Where one turn sends some rows of the set: a few examples, then the rows asked
vegus: [ 11   7  -9  14   6  -1   4  -9   4   0  14  -5  11   3   4   3  23  -6
  11 -10  -3  -5  13 -17  10  -6  18   1  -1  19   4  13]
Lemo: [  6   4  -2  13   9  -2  -3  -8  -2   3  15  -4  12  10   2   5  23  -5
   9 -13   2  -4   6 -17  14  -3  15   7   1  23   3  12]
donet: [  1   2 -15  13   0 -18  13   4 -15  12   9 -14  -9  -2 -20  14   3   3
  -6 -16   1   4   8  -1   8 -21   4   8  12 -17   1   8]
gipe: [  7  -4  -3  -4  -2   7  22  -3  -3   5   4   7  12 -12  16   1   2  -1
   0 -15   1 -11  -5   0 -17   5  -6   5  19  -2  -6   6]
vurik: [ -6 -13 -12  -9  13   1   4  -4 -19   5   6   1  -6  -3  10  -6  -4  -8
   4 -18 -13  14  -5  13   4 -23   9   9  -5 -10   1  12]
saked: [ 15   3   3  -3  -1 -11  -7  -8  -9   5 -10  -2  -5  14  16  -4   7  -2
   3  -9  21 -12   7  -7 -15  -2   6   6  18  22  -5  13]
Duv: [ 19  23   8   5  14  -8 -12   8  -5   2   6  -1 -15  12  -6   2  -2  -5
  16 -12  12 -15  15   3   8   1  13   3   2   1  19   5]
daga: [  3   0  -9  -1 -10   8  18   0  -4   7  -2   8  10  -7  17   0  10  -8
   5 -20  -1 -12  -4   0 -20   8   0   3  18  -1  -6   3]
mumun: [  8   5  12 -11   7 -12   4 -15  -9  -1   3  -3   0  13  -9   9   5   2
  -1   0   2  18  15  -1   9 -22   9  32   4 -12   9   9]
ziz: [  8  22  -8 -10 -12   2 -18  -6  -9   9  -5   1  -3   2  13  16   1 -15
 -16 -14  -5 -16  14  13  -6   4   9   8  14 -14   7   3]
tuv: [ 11   6   4  -5   1 -14  -4 -11  -6   0  -8   0  -6  13  18  -1   8  -6
   1  -5  24 -13  11  -2 -13   1   7  12  17  21  -7  12]
Gema: [  1   4  -3  -9 -12   2  -9  -3  -5  -8   0  -4 -13   3  -4   8 -17 -18
  -4  -6  12   4 -10  11  18 -16   6   8  -7 -23   1   1]
sogo: [-12   0  -2  -1   5 -16  11 -15 -15  10   5 -14   7  -2 -11  -7  10  13
   7  -7  -5   5   9   1 -15  -7  -9   2  -6  13  -3   7]
Kad: [  0  17 -12   7  13 -15  -8   3   4  -9  -4 -16  18   1   7  17   0  -7
   3 -11  -3 -19  16  -1   2  11   6  17   3  -4  -8   5]
mol: [  7   6  -5  -6  -7  13  22   4  -3   4   3   7  11 -12  17   4   2  -2
   4 -17   4  -5   3   2 -17   7  -1   7  19  -2  -8   4]
Buzi: [ -6 -11  -8 -13  10   6  13  -7 -15  15   7   3  -9  -1   6  -9   2  -9
  -3 -14  -9  14  -1  13   6 -20   9   8  -7  -6  -3  14]
nuf: [ -5   0   8  -5   3  -7  -7 -19  -5  -6   8   8   4   1   3   5   6  -2
 -19   1   7  -1 -18   6  -3  -5  -5  25  -9   4  15  -1]
pizo: [ -3  -9 -22   6 -10  -9   9  -2  -8  19  -4   2   1   3 -11  11   5  -3
 -15  -2   2 -19 -10   2  -5  -6   1  11 -16  -3  -3  -7]
vefu: [  5   3  -2  -8 -15  -4  -8  -5  -2 -10   2  -2  -8   3 -10   0 -15 -16
  -9  -5  11   7  -6  11  20 -14   1   3 -11 -19  -4   1]
tov: [ 15   7   7  -2   1 -13 -10 -11  -6   0  -7  -2  -4  10  17  -7  11  -5
   3  -8  26 -10   6  -4 -17   6   3  12   6  17  -3  12]
kam: [ -2  -7 -27   3 -12 -12  10 -10  -3  14  -3   1   0   3 -12  11  10  -2
  -9   2  -3 -22  -7   2  -4  -1   1  10 -15   3  -3  -3]
bebip: [  7   4  13 -12   1 -10  -5 -10  -8  -1   2  -1   0   9  -3   5   7   1
  -3  -6   2  16  21   1   9 -26  16  30   3 -17   7   5]
kem: [ -4  10   1  13  -4  -6  18  10  -5   7   6  13  -8   2  16  16  -6 -19
   8  -8 -10  -8  20   1  15   7  14   0   3 -10   0   1]
Nufa: [ -7 -11 -11  -6  10   7  10  -3 -14   7   3   2  -3  -9  10  -6   5 -13
   2 -19 -13  12  -1  15   4 -22  14   4  -6  -3   5  15]
dad: [ 18  20   9   9  15 -11 -11   5  -4   3   3  -4 -17  14  -3   3  -5  -9
  17  -9  12 -14  12   4   9   5   6   4  -4   5  16   4]
zezet: [ -7 -12 -13  -9  11   4   6  -3 -14   9   8   3  -4   4   8  -4   0  -8
   1 -12 -11  16  -5  12  -1 -26  11   7 -10  -8   0  15]
Dovup: [  3  18  -9   9  12 -16  -3   3  -2  -6  -1 -16  20   8   1  14  -7  -8
   2 -10  -3 -15  18   2   6  14   5  24   1  -7  -3   7]
marab: [-12  18  -5  -3 -14 -18  -7  -7  -8   0  -2 -16   4  10 -10   9   8   5
   8  13  18  -4  -7   0  -5 -10  -8  -3  -5  -7   9   4]
nor: [  7   8 -11  -5 -12   0  -9  -4   1 -10  -3   0 -11   5  -1   2 -17 -19
  -2  -7  11   7   0  14  22 -18   6   6  -9 -16   0  -5]
riz: [ -1  13  -5   9  -1  -2  19  10  -4   5   6  14  -4  -3   7  17  -9 -14
  12  -9 -13  -7  17   9  17   3  12  -3  10 -12  -2   1]
rof: [-15  17  -7  -3 -13 -17 -10  -9 -11   6  -7 -17   8  14  -9  11   4   2
  10  12  15  -5  -5   0  -2 -12  -7   4  -4 -10  10   6]
Sil: [ 10   4  -7  -6  -9  11  19   1   0   6   7   5   9 -11  17   7   6  -3
   8 -20   2 -10  -2   2 -18  12  -1   8  15  -1  -2   4]
vola: [-12   0  -1  -2   5 -11   8 -16 -12   7  -9 -15   5  -7  -7  -3  15  12
   5  -5  -6   5  15   2 -15   2  -7   3  -7  10  -7  10]
dur: [ 16   9  -8  10   2  19   0 -18   2  12   7  10 -13   2  14  -5  15  -9
 -11  -2  10   3  22   7   2  -6   5   0   8  -1   5   3]
tepan: [ 18  24   8   2  11 -14 -13   4  -6   1   9   1 -14  11   1   9  -5  -5
  18  -5  12  -8  17   5  13   0  15   4  -2   3  16  11]
nul: [ -1  12  -1   7  -6  -1  23   8 -12  10  10  15  -2  -1  11  16 -11 -14
   6  -5 -10 -10  11   3  19   0  17   3   0 -13  -2   1]
Tiged: [ -4  18   3   6  -4  -4  19  10  -8   5   9  12  -5   1  14  20  -7 -22
  10  -8 -10  -6  15   4  15   6  13   2   0  -9   4   2]
bav: [ 14   4  -5   9   5  21   2 -16   8  16   4  12 -11   1   8   1  13  -8
 -12  -3  16   2  16   3  -5  -9   5  -1   7   2  -1   1]
pezo: [ -8  23 -10  -5 -17 -19 -17  -6  -8  -3  -5 -16   2  15  -6  12   3   4
   8   7  13  -2  -2  -4  -2  -6  -9   0  -1  -3  11   4]
tif: [-11  14  -3  -1 -15 -21 -11  -7  -8  -5  -6 -18   6  15 -11  14  -5   1
  10  10  14  -7  -1  -3  -6 -11  -6   4  -6  -5   7  -1]
Lizu: [ 16   2  10  -7   4 -18  -7 -12  -9   4  -7  -4  -5  18  10   0  11  -6
   3  -4  20 -12   5  -8 -19  -2   3  11  13  17  -5   9]
fabu: [-13  -2   1   1   4 -14   6 -23 -15   8  -1 -13   2 -10 -14  -2   6  12
   8 -11  -7   7   9   4 -12  -6  -5   7  -7   9 -10   5]
Pizu: [  7  22  -9  -6 -14  -1  -8  -6  -8  11   0   2  -2   0   9  20  -6 -18
 -21 -14  -5 -13  13  11 -11  -1  10   5  16 -15  10   8]
Boz: [  5   3  -4 -10 -13  -5  -9  -3  -2 -14   0   1  -7   9  -5   2 -15 -11
  -3  -4  12   6  -6   6  21 -17   5   4 -12 -18  -6  -2]
labik: [ 16  25  10   9  14 -13 -11   6 -11   2  12  -5 -19  13  -5   9  -4  -7
  14  -6  16 -10  10   4  11   0  10   7  -3  -4  12   0]
tedug: [  2  -6 -19  17   1 -12   9   3 -16  13  11 -15 -12  -6 -13  12   7   8
  -4 -14   0   3  13   4   9 -17   2   6  10 -17   3  13]
rovit: [-11  -3   0  -3   2 -15  11 -22 -19  14  -5 -14   1 -10 -10  -4  10   7
   9  -6  -8   5  11   7 -15  -5  -4   4  -7   6  -6   6]
reku: [ -9   9   3  -7   5 -11 -10 -17   4 -13   8   7   5   1   4   1   9  -5
 -16   1   8  -5 -16   6  -4  -7  -4  25  -5  -1  14  -4]

Pizu -> kam
Nufa -> Lizu
Where do these go?
dad -> vurik
tov -> Gema
rof -> kem
Kad -> donet

